In the rows, zero is written as 128.
Each path is a new rotation, seen through one point. The rows after it are directions, each followed by how far the rotation turns it, in degrees per step (0 if it stays put).
Each turn is a multiple of 5 degrees from 10 to 175, or 0.
Each row of a path follows its step; steps can be skipped.
path 1
step 0: [132 130 131 133 129 136 135 116 127 130 127 122 124 129 134 119 124 127
 129 134 141 131 129 122 126 131 129 128 127 135 128 131 123 134 129 132
 120 131 119 131 135 124]
step 1: [133 133 125 129 127 128 133 131 130 130 121 126 126 126 135 128 140 127
 123 128 124 132 122 125 130 136 123 125 127 133 122 127 121 122 129 131
 125 136 131 134 112 121]
step 2: [128 131 121 115 130 130 130 125 126 134 133 135 137 128 126 128 130 122
 139 115 130 124 133 126 124 127 125 125 126 128 127 131 129 119 123 137
 121 129 132 130 130 124]
step 3: [128 134 126 125 133 127 126 127 123 123 130 125 131 128 130 134 116 132
 118 131 130 137 134 125 123 121 130 131 126 133 127 140 123 129 115 128
 126 125 127 127 128 119]
step 4: [133 133 133 138 129 134 127 127 125 123 127 130 125 125 131 125 126 121
 132 131 136 130 121 117 126 128 132 128 125 128 117 120 132 132 124 129
 126 139 125 128 130 117]
step 6: [126 131 130 117 128 127 133 126 132 134 135 127 136 117 127 125 118 129
 130 118 131 126 124 129 121 136 127 128 121 124 131 136 127 130 123 131
 127 126 120 135 132 126]
step 8: [127 128 133 135 126 130 135 122 118 125 124 133 129 135 134 118 135 123
 131 125 131 123 130 119 121 130 136 117 123 124 120 128 133 127 123 127
 128 128 130 130 124 126]
step 10: [131 133 118 126 131 129 139 130 124 131 137 132 135 114 123 131 126 129
 131 129 125 138 122 127 123 134 131 132 119 128 128 129 131 128 129 125
 135 134 128 129 128 123]
step 13: [131 130 125 130 123 131 127 127 136 131 129 127 138 113 128 125 131 134
 126 134 133 132 127 115 135 127 129 124 131 127 140 124 129 130 129 130
 121 132 126 132 133 129]
[130 130 127 127 126 129 129 130 128 126 130 127 132 126 127 126 127 129
 127 127 126 130 132 131 127 128 128 127 128 128 130 127 129 127 128 130
 127 127 125 124 130 127]  100
[129 127 127 126 128 130 130 128 129 129 131 126 130 129 130 131 125 127
 128 127 124 127 127 129 127 131 126 128 129 129 128 128 128 125 129 126
 129 130 130 130 130 128]  85
[126 131 129 131 128 126 125 129 128 129 128 127 131 128 128 128 130 124
 129 127 130 127 128 129 126 129 127 129 127 129 131 132 128 127 127 128
 128 126 130 129 130 130]  110
[126 130 127 126 128 126 132 127 129 129 130 129 128 127 126 129 127 127
 127 126 128 127 124 130 130 124 126 129 127 127 125 129 128 128 129 130
 128 125 129 127 127 129]  85
[128 130 126 126 126 128 126 128 126 128 129 129 129 129 125 130 128 127
 126 128 127 128 131 124 129 129 128 126 129 129 124 130 130 129 126 126
 127 129 130 125 127 130]  60
path 2
step 0: [127 136 124 137 126 121 130 128 122 132 136 115 132 119 133 141 122 124
 124 130 131 122 125 134 120 129 126 134 132 129 133 129 131 128 134 121
 121 136 125 137 126 121]
step 3: [127 132 118 134 125 132 123 127 129 131 126 136 123 133 132 119 126 123
 129 123 135 126 123 135 129 113 124 124 127 132 131 131 123 122 120 127
 121 117 130 123 138 120]
step 4: [134 115 126 127 128 132 125 138 135 138 127 134 132 125 128 129 140 134
 120 132 118 124 128 119 120 127 131 131 124 131 129 126 130 139 129 128
 129 139 133 127 130 121]
step 7: [125 132 125 132 129 118 131 125 130 124 128 124 128 132 136 109 126 125
 126 127 128 124 130 131 121 133 122 131 124 122 119 124 119 130 125 136
 138 136 118 131 124 128]
step 9: [130 117 129 131 130 130 123 135 123 116 129 129 123 130 140 131 127 124
 134 126 119 127 126 133 135 123 125 126 122 122 123 125 129 130 122 138
 122 122 133 139 138 131]
step 10: [126 127 130 117 131 131 126 131 132 130 130 135 142 132 129 125 127 124
 125 123 129 135 117 127 112 137 136 131 137 130 130 132 128 123 128 125
 120 134 132 125 134 132]
step 11: [131 132 123 132 125 127 137 133 122 127 125 133 130 119 127 130 131 130
 131 126 128 122 135 128 137 129 130 142 127 126 127 127 136 126 124 138
 115 125 123 118 115 126]
step 12: [135 126 138 131 133 135 134 119 123 134 135 130 118 134 117 128 120 129
 132 138 124 132 125 129 128 134 127 128 131 132 125 132 133 123 128 133
 141 135 131 125 132 125]
step 13: [126 127 116 122 125 127 125 132 134 118 124 128 119 130 127 127 126 124
 129 128 133 120 142 135 130 123 131 133 138 123 130 126 126 127 137 120
 135 134 118 127 130 137]
[127 127 128 130 131 126 130 127 131 127 128 128 129 128 126 130 129 126
 126 128 130 131 129 127 129 128 132 128 129 129 130 130 127 129 129 130
 129 129 131 129 129 126]  170
path 3
step 2: [128 128 130 131 124 130 118 121 125 121 130 125 120 134 137 128 129 129
 123 139 135 125 126 131 128 142 116 121 131 124 123 129 137 119 126 127
 125 133 126 126 127 132]
step 3: [124 114 134 132 132 130 134 116 120 124 114 129 132 130 130 120 122 128
 127 134 130 120 130 133 121 122 132 123 127 128 118 127 125 129 125 127
 132 127 130 130 126 124]
step 4: [140 123 126 129 125 122 133 131 121 126 131 127 122 126 131 129 122 122
 130 133 133 126 123 123 113 133 127 127 124 135 136 136 132 124 122 135
 135 129 124 139 123 129]
step 5: [140 125 134 130 121 126 133 116 127 132 131 125 117 129 137 126 122 138
 127 136 120 130 127 131 126 119 124 127 129 120 130 127 121 125 129 131
 122 123 127 123 127 129]
step 6: [131 126 122 131 137 130 131 122 127 122 127 126 127 129 132 120 125 125
 130 136 137 137 127 118 124 133 136 126 126 125 122 133 121 124 126 129
 128 135 121 124 142 139]
step 7: [135 128 130 132 121 130 131 122 125 128 123 125 130 150 134 122 131 119
 132 122 131 127 117 133 127 125 129 126 128 127 132 121 126 125 128 128
 134 129 119 127 121 129]
step 8: [133 129 128 137 123 127 131 125 125 116 124 126 124 126 125 123 126 130
 128 122 129 131 137 128 115 128 112 126 133 134 126 137 122 118 131 124
 129 132 127 121 128 126]
step 9: [131 121 139 128 125 129 122 131 121 125 129 135 123 130 132 121 132 119
 133 141 130 125 138 129 122 126 135 127 123 119 132 129 125 129 124 124
 128 132 128 117 119 134]
step 13: [137 122 124 133 120 137 122 117 122 132 125 128 130 133 130 121 134 130
 125 134 128 124 130 125 125 126 135 118 118 138 131 132 130 124 131 126
 131 133 127 124 135 121]
[130 129 128 128 125 129 129 128 129 128 128 129 125 126 127 128 131 131
 127 127 130 128 126 129 127 128 124 131 132 127 129 128 128 125 129 127
 124 128 129 130 127 128]  115
[127 132 130 127 127 129 129 128 127 129 130 126 127 131 131 129 130 128
 128 130 126 128 125 129 128 130 125 129 128 128 130 126 129 128 125 129
 131 128 129 127 128 125]  140
path 4
step 0: [123 123 121 126 118 124 139 128 119 128 134 129 124 132 129 135 123 127
 126 125 141 129 127 129 128 115 131 118 128 136 136 119 129 130 116 124
 129 128 131 134 136 125]
step 1: [127 135 121 118 123 126 131 124 122 135 133 127 135 125 130 120 114 129
 128 128 138 131 118 127 126 125 143 126 127 133 117 117 133 128 126 125
 125 131 123 132 128 131]
step 2: [133 123 120 125 129 121 122 133 113 135 127 132 129 133 130 120 122 124
 135 129 130 139 130 118 135 133 140 128 134 122 133 120 133 129 129 133
 126 126 121 125 125 126]
step 3: [129 124 126 130 125 124 126 125 116 125 135 130 121 140 130 124 129 126
 131 120 134 131 139 126 129 130 134 112 128 124 129 120 123 128 115 129
 125 132 130 126 139 121]
step 5: [139 130 119 123 127 113 118 131 119 135 121 122 132 129 127 124 123 126
 127 137 135 126 131 125 131 127 136 130 132 131 128 132 133 133 126 139
 132 134 118 133 133 125]
step 6: [127 133 123 129 130 111 129 130 116 129 118 131 131 136 129 129 129 123
 133 121 134 126 132 131 127 125 129 122 125 128 140 119 129 132 119 126
 126 125 126 134 141 125]
step 8: [129 125 123 127 132 133 126 128 123 143 127 131 129 131 131 120 123 133
 127 131 136 122 124 120 132 124 141 129 138 133 132 121 136 130 133 141
 132 130 122 130 131 118]
step 11: [135 131 130 126 124 129 133 131 119 140 125 125 123 136 124 119 121 130
 126 127 131 133 123 120 135 131 129 130 133 138 123 133 130 134 125 140
 134 139 124 132 141 128]
step 12: [121 128 119 126 121 118 128 127 115 137 126 133 127 124 132 121 131 123
 137 127 130 124 128 129 133 122 124 124 132 138 140 123 128 129 121 131
 136 140 124 131 135 129]
[128 127 132 128 129 129 132 128 128 128 130 129 128 127 128 131 127 125
 125 125 128 128 127 128 124 129 130 126 127 129 126 130 130 130 128 127
 127 130 126 128 128 126]  110
[131 131 128 129 128 127 127 126 127 128 128 131 129 127 126 128 127 128
 128 125 127 132 126 130 129 131 129 130 128 129 129 128 128 130 128 128
 127 124 128 128 131 132]  80
[127 128 128 127 127 127 129 127 125 128 129 127 131 128 126 131 130 129
 126 130 129 127 129 127 127 131 125 127 130 127 130 125 127 131 128 125
 127 128 131 124 129 127]  110
path 5
step 2: [130 122 134 134 130 128 121 125 118 131 128 127 116 137 129 137 128 114
 130 130 124 128 128 118 131 122 133 128 125 127 121 126 131 121 134 126
 125 121 124 122 129 129]
step 4: [128 128 128 121 125 124 121 122 127 126 127 137 128 128 126 136 129 132
 118 122 130 126 136 120 135 131 132 139 119 127 121 126 128 115 122 130
 128 133 125 130 134 122]
step 5: [123 119 131 130 123 134 125 122 125 120 122 129 128 126 122 139 134 127
 122 124 130 131 125 122 132 123 128 130 125 114 128 131 130 120 134 132
 132 135 124 130 118 129]
step 7: [127 133 124 136 126 128 120 133 123 122 125 132 131 137 124 132 130 126
 124 127 124 131 118 117 123 121 136 133 129 134 118 123 125 123 127 129
 121 133 123 119 132 125]
step 8: [127 130 128 128 129 137 121 121 125 132 122 123 125 128 124 142 131 125
 135 128 122 133 135 119 120 131 129 132 130 132 119 129 123 118 131 131
 118 131 131 128 121 126]
step 9: [123 120 126 123 126 131 130 122 125 126 123 128 109 134 132 128 124 131
 119 126 120 125 133 125 128 130 132 134 124 134 127 130 123 117 131 131
 124 130 125 125 125 121]
step 10: [120 119 129 131 131 132 126 127 128 121 123 130 124 130 128 130 128 137
 120 119 135 136 127 117 127 127 131 140 123 131 118 133 138 123 131 128
 133 124 132 127 131 127]
step 11: [134 126 132 136 131 131 124 126 127 117 121 130 124 127 119 130 127 124
 123 131 136 136 129 126 133 135 121 130 121 125 119 132 134 122 128 139
 120 134 128 125 125 121]
step 13: [133 125 127 120 131 138 119 130 127 134 124 121 126 137 130 137 129 123
 131 121 128 135 119 123 130 122 131 132 122 129 125 130 131 118 133 129
 120 125 122 121 136 128]
[127 123 129 130 131 127 126 130 128 128 127 127 124 129 129 127 129 128
 129 128 130 126 125 131 126 125 129 129 129 130 129 127 131 129 129 128
 130 126 127 129 129 129]  95
[130 127 125 130 127 127 129 130 127 126 126 130 130 131 128 127 127 128
 127 127 130 130 129 129 127 126 127 125 128 123 126 129 129 132 128 128
 125 128 126 129 127 128]  65
[131 128 129 128 129 126 127 130 128 125 127 129 128 125 129 128 129 131
 126 128 127 128 127 128 130 130 130 127 125 126 128 132 130 127 128 128
 131 129 130 132 127 126]  60
path 6
step 1: [131 135 125 120 132 127 125 132 130 132 130 120 127 131 124 129 135 122
 129 119 125 133 122 127 119 133 126 126 122 136 129 124 135 120 133 134
 125 121 145 129 124 128]
step 3: [123 126 131 120 125 135 130 133 127 141 129 134 128 126 123 124 130 128
 131 124 125 133 121 127 139 120 126 129 134 134 123 126 121 129 126 134
 125 133 131 123 114 120]
step 4: [129 126 130 135 126 139 126 143 123 129 123 114 130 127 119 121 133 125
 131 129 126 135 131 133 130 123 132 132 128 131 131 130 130 138 132 126
 127 128 130 136 132 136]
step 5: [126 128 116 122 121 123 130 134 117 125 127 129 115 124 131 130 132 126
 130 134 118 135 123 132 126 132 122 140 126 128 128 121 129 126 124 129
 129 126 139 126 128 128]
step 6: [126 131 131 123 135 124 121 131 135 130 122 130 127 132 124 126 124 128
 126 131 140 138 127 135 124 128 120 128 134 130 130 133 124 127 134 127
 126 130 147 136 128 124]
step 9: [129 129 129 130 128 126 135 134 130 128 123 119 131 126 120 129 133 124
 131 135 126 135 122 132 138 141 126 137 124 130 125 118 121 127 133 124
 124 129 131 133 116 136]
step 10: [131 129 124 124 128 132 128 131 125 140 128 125 119 119 133 125 123 129
 133 128 135 130 127 134 123 120 126 139 127 120 130 131 126 119 128 121
 128 121 140 134 131 134]
step 12: [124 125 133 127 135 130 136 131 129 134 126 119 126 133 125 133 138 113
 122 124 127 129 120 129 126 120 124 132 135 120 124 130 128 133 128 135
 133 121 129 137 127 123]
step 13: [129 137 127 125 119 135 130 124 135 135 123 123 125 132 132 119 127 119
 126 138 122 133 130 124 122 135 132 135 121 133 133 125 125 137 128 126
 132 121 131 127 121 130]
[129 130 128 129 128 126 131 129 129 127 130 128 126 129 130 130 124 131
 129 126 130 129 129 129 130 129 128 127 131 130 129 128 128 127 130 127
 129 124 131 126 127 129]  85
[130 128 128 129 129 130 129 130 128 130 131 129 129 127 130 128 128 128
 124 126 128 130 127 127 131 129 128 129 125 129 127 130 128 127 130 125
 127 131 127 125 127 131]  60
path 7
step 1: [135 132 137 124 140 131 128 129 121 122 138 133 122 132 128 127 122 123
 130 129 129 117 127 121 128 125 131 133 131 123 133 130 119 118 140 120
 127 122 134 136 122 132]
step 2: [115 128 132 123 128 123 130 131 125 117 139 136 135 127 126 126 130 122
 129 119 133 134 129 135 123 126 131 127 134 129 116 135 120 119 130 130
 132 127 135 139 130 121]
step 4: [126 143 112 129 124 132 139 122 143 130 123 132 126 125 121 127 140 132
 128 128 127 134 131 133 138 124 127 124 131 133 128 127 129 133 134 130
 127 128 129 132 127 125]
step 6: [128 128 129 132 132 136 120 131 129 128 120 136 136 124 131 129 131 140
 127 129 131 119 132 129 114 127 137 125 131 125 121 127 126 145 128 122
 121 132 124 116 127 123]
step 7: [131 115 122 127 125 130 118 129 123 132 129 128 137 137 125 135 120 140
 131 128 126 132 133 121 124 126 127 129 117 124 128 130 117 131 124 136
 128 132 128 123 115 133]
step 8: [121 119 124 136 123 128 125 128 128 133 137 135 112 127 131 132 127 120
 128 134 128 124 117 121 128 124 125 135 133 125 125 123 122 127 122 134
 119 133 131 123 115 131]
step 10: [127 140 130 134 116 135 122 134 128 134 126 123 132 127 133 132 126 122
 125 126 131 125 112 133 125 139 125 133 133 136 131 130 131 115 127 123
 135 128 132 127 136 127]
step 12: [116 124 129 124 126 130 133 125 125 127 119 130 127 126 122 131 117 127
 134 126 132 137 124 123 129 125 125 127 129 125 131 132 142 131 138 126
 123 130 112 137 137 125]
step 13: [133 119 128 119 139 122 133 132 132 137 131 125 124 120 121 113 128 137
 133 135 134 132 129 125 122 128 127 124 127 122 122 123 139 128 129 129
 130 126 123 122 136 124]
[129 128 130 128 125 128 130 130 127 128 130 131 127 128 131 128 125 128
 130 125 130 127 128 131 129 125 125 128 128 131 129 128 126 125 127 126
 127 128 130 129 128 129]  45
[131 130 128 133 128 130 129 128 126 127 127 129 131 125 127 128 127 128
 128 128 128 131 129 127 131 128 129 128 130 132 129 129 130 131 127 129
 128 127 126 127 132 130]  55
path 8
step 2: [120 113 127 128 127 136 125 118 126 136 125 124 134 126 116 121 135 135
 129 120 125 124 125 136 132 123 130 128 128 125 122 128 124 123 130 121
 126 130 127 128 134 136]
step 3: [131 133 147 134 124 130 119 125 130 124 136 123 136 129 131 122 130 137
 133 122 125 130 131 119 131 130 131 132 129 134 124 131 130 124 123 131
 136 134 130 125 137 130]
step 4: [135 140 131 137 124 128 126 135 115 120 126 125 127 125 129 131 130 117
 119 132 131 129 128 123 133 129 130 125 124 133 132 134 128 124 137 134
 133 131 126 125 117 132]
step 5: [126 121 120 128 138 136 137 124 124 123 120 132 119 133 132 131 129 126
 134 132 134 124 123 130 134 136 135 121 138 127 136 131 118 124 134 125
 128 129 124 126 124 125]
step 6: [119 126 126 118 137 119 127 116 131 129 135 131 129 135 123 126 120 128
 128 128 127 128 136 125 125 130 125 121 143 130 125 120 124 131 126 129
 132 131 132 125 135 132]
step 7: [129 139 126 124 121 122 130 137 125 134 140 128 124 131 135 115 124 127
 123 122 131 128 130 125 118 117 120 131 128 132 128 122 127 120 124 127
 133 124 126 131 129 123]
step 8: [127 128 121 122 121 135 137 131 122 133 120 117 124 116 132 118 130 128
 128 126 127 132 127 136 126 122 135 132 120 132 132 134 125 133 128 127
 122 123 126 126 121 136]
step 9: [129 122 128 125 133 130 132 124 134 127 131 123 131 132 134 133 128 130
 141 133 119 127 121 129 135 133 139 131 123 133 115 133 130 134 120 126
 128 133 133 117 129 130]
step 11: [136 124 129 128 122 128 124 128 127 127 113 136 126 126 132 126 133 128
 125 126 141 133 129 131 132 126 126 130 133 119 128 122 123 117 130 128
 130 116 126 129 118 120]
[126 128 129 127 128 129 129 129 131 128 126 128 126 130 126 129 125 128
 128 130 127 128 128 129 129 130 126 127 131 128 128 129 132 126 129 128
 130 127 126 126 124 127]  70
[127 131 131 127 125 125 129 130 128 126 127 128 129 128 128 128 131 127
 131 127 128 132 130 127 128 125 128 129 129 128 128 130 126 128 130 129
 128 125 126 130 127 127]  95
path 9
step 0: [122 129 121 128 134 116 136 130 131 125 129 128 124 134 135 114 141 127
 124 133 122 120 133 124 127 122 120 135 126 127 128 131 127 123 132 129
 128 126 130 125 130 132]
step 1: [133 119 127 133 125 129 118 124 131 115 129 126 122 124 133 131 123 125
 132 133 132 126 137 127 124 131 116 136 133 119 129 125 125 126 122 126
 140 128 132 123 125 128]
step 3: [126 127 130 124 127 123 143 122 122 119 122 133 129 129 131 126 126 141
 130 128 119 122 137 136 125 126 132 130 131 136 127 123 119 131 128 125
 126 122 122 124 134 126]
step 4: [125 133 133 136 123 129 128 121 138 131 126 128 121 130 125 131 132 125
 126 129 123 122 141 125 131 123 125 129 131 116 133 119 131 121 142 124
 127 121 130 126 128 128]
step 6: [125 120 127 136 123 132 129 127 118 118 137 132 129 125 129 132 133 133
 127 131 130 125 135 128 113 127 121 127 124 121 122 132 126 140 125 119
 123 130 125 127 129 126]
step 7: [136 135 125 122 126 123 130 130 136 123 128 136 127 126 120 126 133 134
 122 125 125 121 130 130 125 131 128 127 130 125 128 132 122 128 133 120
 136 114 127 136 134 140]
step 8: [124 129 127 126 124 115 130 125 128 122 118 129 120 139 135 124 129 133
 126 127 130 121 135 132 138 125 123 133 127 126 127 126 132 129 125 126
 128 124 141 122 133 120]
step 10: [131 121 131 136 130 125 131 125 128 124 132 123 125 123 133 134 125 129
 126 125 125 115 131 125 122 133 127 133 127 131 121 137 114 128 134 134
 129 123 128 143 129 124]
step 12: [130 133 126 132 127 129 130 133 136 117 120 125 120 132 127 132 128 137
 126 133 114 129 132 131 129 136 121 129 125 117 128 119 134 125 130 127
 136 121 123 125 128 130]
[131 129 128 129 129 128 128 124 127 130 131 125 130 126 127 127 129 128
 128 127 128 127 129 129 125 129 126 127 128 129 130 125 126 127 130 127
 132 126 131 128 126 129]  120
[126 128 128 127 130 127 126 127 129 126 127 125 130 127 128 131 129 126
 130 129 129 129 131 126 130 130 126 127 127 127 130 131 127 128 128 127
 129 132 128 128 124 126]  90
[130 130 127 127 128 126 126 130 127 129 130 130 128 129 126 124 130 128
 127 129 130 127 127 129 127 129 128 128 126 124 128 132 130 132 128 125
 129 128 130 127 129 126]  45
